In the rows, 128 means zero.
One turn moves each row of this set onto another row. After a few examples, where does it send each row asked below?
Zuru: [133 106 129 154 123 118 152 128 137 110 159  98 126 116 117 113 166 108
 116  78 157 139 137 125 119 123  98  97 131  96  92 164 140 106 118 126
 131  93  91]
rol: [140 117  92 144 126 106 136 125 121 108 135 129 105 101 132 157 149 128
  80  80 179  87 139 149 101 125 123 132 130 135 120 166 138 110 126 111
 156 128 119]
Lok: [113 111 120 116 161 146 152 108 171 144  92 119 126 121 148 142 167 126
 161 148 117 158 113 131 129 151 152 116  98 155 167 108 107 148  87 135
 114 158 154]
rini: [140 101 121 110 101 141 114 115 153 143 144 107 158 152  78  89 120 150
 101 159 140 113 165 125 129 141 135 102  89 141 109 133 135 107 103 102
 108 113 142]
zipu: [122  91 151 154 119 162 145 122 132 106 155 136 124 146 131 120 163 135
 121 119 139 137  94 133  97 114 107 103 152  94  76 134 157 117 107 143
 136  84 107]
Vumo: [131 121  97  93 144 179 141 147 153 155 130 137 126 159 104 107 198 151
 145 137 101 143 124 100 112 159 103 101 102 148 149 106 134 135 117 131
 110 113  95]
damo: [101 149 110 148 122 127 151 137 118 158 121 125 116 110 134 112 117 144
  77 109 177  95 133 156 135 130 112 172 155 119 114 157 138 101 135 140
 135 118 133]
vin: [ 83 141 144 130 157 119 148 129  94 144 138 138 119 143 154 111 131 158
 108 107 159 133 122 162 119 108  82 184 138 139  82 151 109 117 108 126
 157 139 114]
Suduk: [ 95 136 114  80 109 145 138 135 130 133 118 150 103 113 141 134 146 130
 129 106 116 132 105 165 106 137 110 150 153 105 111 142 119 102  68 152
 141  96 124]
nebiz: [141 113 107 130 151 114 129 132 121 136 143 106 105 182  98 144 121 136
 106 162 161 100 122 149 113 129 134 156  96 172 160 112 145 137 144 105
 150 176 102]
Vov: [122 122 108 125 122 155 132 134 120 107 121 157  98  87 141 132 166 119
 104 125 127 140  83 114  76 116 122 146 121 138 107 134 115 144  89 157
 132  91 141]
diba: [155 110 115 146 123 151 142 132 150 135 149 101 144 167  89  85 138 146
 102 174 152 119 160 113 132 157 151  88 114 123 143 141 147 114 124 123
 119 144 112]
dar: [141 110 114 122 101 143 117 123 151 126 152  95 146 146  78  76 128 146
  88 142 143 137 153 101 122 152 149 106 110 112 133 140 154 124 153 108
 135 147 117]
Durov: [131 103  93  88 122 162 135 147 161 160 141 150 130 144  94 102 184 128
 130 124  88 167 116 108 127 168  97 101 108 136 122 115 142 133 130 114
 125 137 116]
lod: [110 118 143 144 118 136 161 117  99 119 135 179  97 133 158 107 161 146
 113 120 175 109 100 146  81 107  93 153 145 141 100 142 140 154 137 117
 151 160 119]
zov: [117 119 118 104 142 157 118 130 151 181 132 146 153 148  80  88 176 132
 143 116 115 154 128 114 114 171  86 121  90 172 120 103 114 121 113 115
 100 100 135]
sozol: [141 126 104 129 106 170 109 123 144 143 166 125 147 166  68  96 115 169
 104 124 136 128 168 140 139 126 125 103 116 145 122 136 130 113 150 119
 128 115 121]
feli: [136  98 121 125 150 138 164 126 171 160 100 148 143 112 155 155 162 120
 163 141 102 158 116 122 133 167 129 127 111 139 127 113 116 156  82 115
 117 165 168]
vil: [114 121 135 128 136 155 168 121 150 150  91 169 139 112 136 140 134 137
 201 127 102 159 146 136 133 148 136 140  97 155 136 119 100 147  96 124
 102 125 152]
zivot: [133 117 117 113 139 158 109 134 147 150 125 154 129 123  79 121 166 110
 139 124  61 171 112 102 120 156  93 110 100 144 126 106 137 122 123 119
 137 126 109]
nosa: [ 79 131 131 133 112 149 157 147 131 140 130 129 131 139 122  98 140 136
 124  90 141 125 131 156 130 139 104 132 161  78 105 141 157  93 120 137
 136  83 102]
Gage: [106 143 166 138 158 128 138 110 122 134 114 152 130 170 111 153 125 139
 193 111 150 118 148 158 105 126 136 180 100 151 145 126  98 161 115 103
 138 159 138]
Pepu: [116 105 145 150 136  95 174 118 105 110 138 136 124 124 166 128 155 139
 138  73 170 124 134 155  87 114  79 138 126 131 105 141 124 144 114 100
 167 143  85]
kuvit: [120 120 173 149 175 129 150 140 124 132 117 119 152 158 141 160 147 153
 170 119 146 124 143 113  89 144 125 169  91 133 126 101 122 176 106  89
 142 175 140]
raref: [154 114 137 125 102 167 106  99 148 114 131 111 148 125  83  97 125 154
  98 132 120 128 157 101 124 144 135  87 114 114 129 110 165  99 133 105
 140 141 118]
sedo: [131 109 134 108 119  98 102 110 134 158 151 103 127 185  74 143 109 127
 138 142 160  88 130 161 101 135 112 154 104 164 140 116 155 125 130  97
 129 141 117]
bozur: [131 153 166 159 167 134 122 138 107 141 122 145 151 153 143 130 149 136
 156 123 138 108 164 119  94 127 113 158  97 131 136 103 123 169 122  71
 133 183 144]
Kel: [ 71 136 136 139 148 123 146 135 108 128 123 112 117 106 135 120 129 127
 134 100 125 146 132 158 124 121 108 158 129 103  96 153  99 131  57 153
 144 129 166]
monor: [ 75 110 140 188 152 124 153 111 111 108 134 137 116 114 150  86 158  99
 130 110 145 162 101 141 108 113 121 140 119 119 105 147 124 167 108 143
 137 133 159]
Lor: [137 117  98  98 117 127 157 133 137 111 126 158 112  95 159 129 186 118
 106  90 132 147 112 132 105 117  95 122 111 134 101 144 104 121  96 116
 139  91  94]
vilar: [120 109 106 180 119 142 144 129 127 122 133 128  97 118 113 139 147 122
  90 106 167  78 113 144 117 116 116 128 154 111 116 145 169 137 136 139
 135 123 160]
nefu: [139 118 138 139 153 121 137 112 150 159  97 159 147 106 158 137 141  98
 154 170  85 161 126 128 130 139 127 128 100 145 129 124 109 156  90  98
 123 167 146]
semut: [102 100 136 115 132 120 153  94 167 180  84 141 157 109 145 125 136 127
 169 143 131 144 124 150 124 156 120 141  91 179 148  99 118 146  99 111
 102 137 158]
ziza: [142 119 101 114 117 178 135 126 159 172 142 153 137 134  98 110 145 139
 157 122 102 176 130 132 137 162 107 108 123 166 126 123 117 107 129 144
 101  99 121]
buzom: [104 120 184 141 162 139 158 148 117 126 116 113 129 155 115 131 144 156
 170 137 157 136 137 128  94 131 130 139  81 143 147  96 105 161 108 103
 150 195 122]
defa: [141 134 133 129 117 118 118  92 131 136 148 107 130 175  87 134  89 156
 133 138 165  95 156 161 118 102 128 159 117 153 144 139 120 152 144 114
 140 158 120]
lomob: [156 133 122 132 137 123  97  80 131 136 141  98 130 171 128 132 120 134
 118 125 146  94 137 142 112 125 115 154 125 148 158  97 180 137 154  93
 138 161 116]
fos: [141 122 124 121 147 107 109 102 133 125 143  94 134 172 118 147 115 143
 106 138 166 104 125 128  92 128 145 178 103 151 148 117 158 148 152  97
 151 159 110]
Nifis: [ 89 117 183 138 143 126 137 136 125 145 104 143 152 148  99 135 133 146
 171 117 167 100 160 150  88 150 133 147  82 147 139 105 121 143 113  75
 134 164 152]
mep: [118 123 116 167 146 103 164 123 127 117 118 131 123  79 151 126 168  92
 127  64 157 149 131 146 112 136 114 130 116 119 126 148  92 144  88 127
 142 133 153]

sedo -> zov
dar -> feli
raref -> nefu
Now find these:
Zuru -> mep
vil -> defa
nosa -> Kel
Vumo -> buzom
lod -> zipu

One turn moves each row of this set onto another row. After a few examples, where does it send each row asked below?
Vip: [109 123 139 116 109  51 128 156 155 130 133 113 122 151 168 107 117]
kor: [113 143  68 135 139  90 139 153 159 111 129 101 112 174 173  92  99]
Vagul: [133 118 113 159 102  84 144 144 137  96 177 107  97 210 117 131  98]
Razur: [115 111 125 118 131  93 129 187 154  94 140  81 127 210 149  94  89]
gog: [107 120 111 142 126  64 106 194 123 108  78 110 117 159 109 127 101]
kasa: [146 130 124 134 115 106 104 146 153 150  99 125 118 121 154 121 104]
mize: [151 143 105 158 129 114 117 157 117  78 129 101 129 175 116 113 156]
Beg: [ 91 160  78 136 107 124 139 147 169 107 113 104 131 175 131 103 116]
mimu: [161 114 104 199 122 100 137 142 156  81 159  99 105 137 113 144 130]
Goru: [ 96 118  89 162 131  74 121 160 118  69 131  98 116 130 131 162  55]
kes: [115 129 105 141  57 118 137 147 185  87 115 109  82 142 135 131 105]
Kam: [122 113  91 155  91  90 136 175 143  88 115  68 188 178 140 133  97]
fozo: [116 119 116 145  94  91 126 166 150  72 161  95  95  79 124 104  94]
dazim: [160 127  86 170 109 107 118 133 174  66 107  99  93 155 118 151 114]
Vepo: [152 125  89 155 112 128 114 173 118  99 108 110  72 134 154 103  84]
Los: [ 80 135 105 169  70 108 119 154 146  75 177 113 140 155 112 126  75]
Niro: [111 123 124 105 101 129 125 188 177 101 112  88 121 170 159  92  97]
gab: [114 119  81 143  91  71 110 167 190  61 157 108 127 120 173 127 112]
vame: [128 108  95 135  98  84 103 186 153 141 190 136 142 157 144 138  92]
bil: [133 119 124 155 129 105 132 183 103  57 157 132 125 163 109 116  61]
tiba: [139 125  80 137 122  98 110 166 157  86 130 112 146 129 119 185 140]
sotiv: [111 134  60 139 122  99 138 169 163 128 125 110 108 202 122 124  87]
Savud: [128 102  86 150  83 105 133 186 135 119 111  81 159 159 161 127  56]
kove: [133  96 112 132 121  45 116 193 150 106 173 105 110 114 107 132 107]
Zir: [131 120 119 152  92 111 125 169 137  97 192 108 117 126  73 128 114]
bazo: [105 114 145 184 134  54 130 154 133 115 133 103 136 129 109 130 105]
buza: [140 112 130 155  92  92 110 170 168  34 156  80 152 123 120 122  98]
pira: [151 119 133 111 131 104 115 199 132 100 136 150 151 124 144 112 111]
retas: [178  91 122 133 100  99  99 194 165  98 168 104 136 115 149 127  82]
zaka: [137 108 119 174 101 112 125 163 158 137 121 120  95  91 135 133  91]
nogi: [118 130 132 174 142  68 120 129 113 104 130 101 125 179 117 120  77]
Gif: [161 112  76 154  89 125 137 168 145  93 134  74 165 162 174 120  98]
sobe: [141 117 101 136 104 110 124 195 166  32 108 129 117 125 115 138 100]
per: [130 116 102 126 101 137 132 186 176  77 133  83 109 209 127 114  96]
Dakod: [130 139 106 144 124 136 115 146 105 120 162 122 137 113 155 137  92]
gero: [127 104 147 150  88  99 105 187 136  98 162 103 153 139  97 127  52]

Dakod -> tiba
Vepo -> mize
Now find these:
Vip -> kes
Beg -> sotiv
pira -> sobe
retas -> buza
nogi -> kasa
fozo -> Zir
zaka -> mimu
Razur -> Niro
vame -> gab
Savud -> Gif

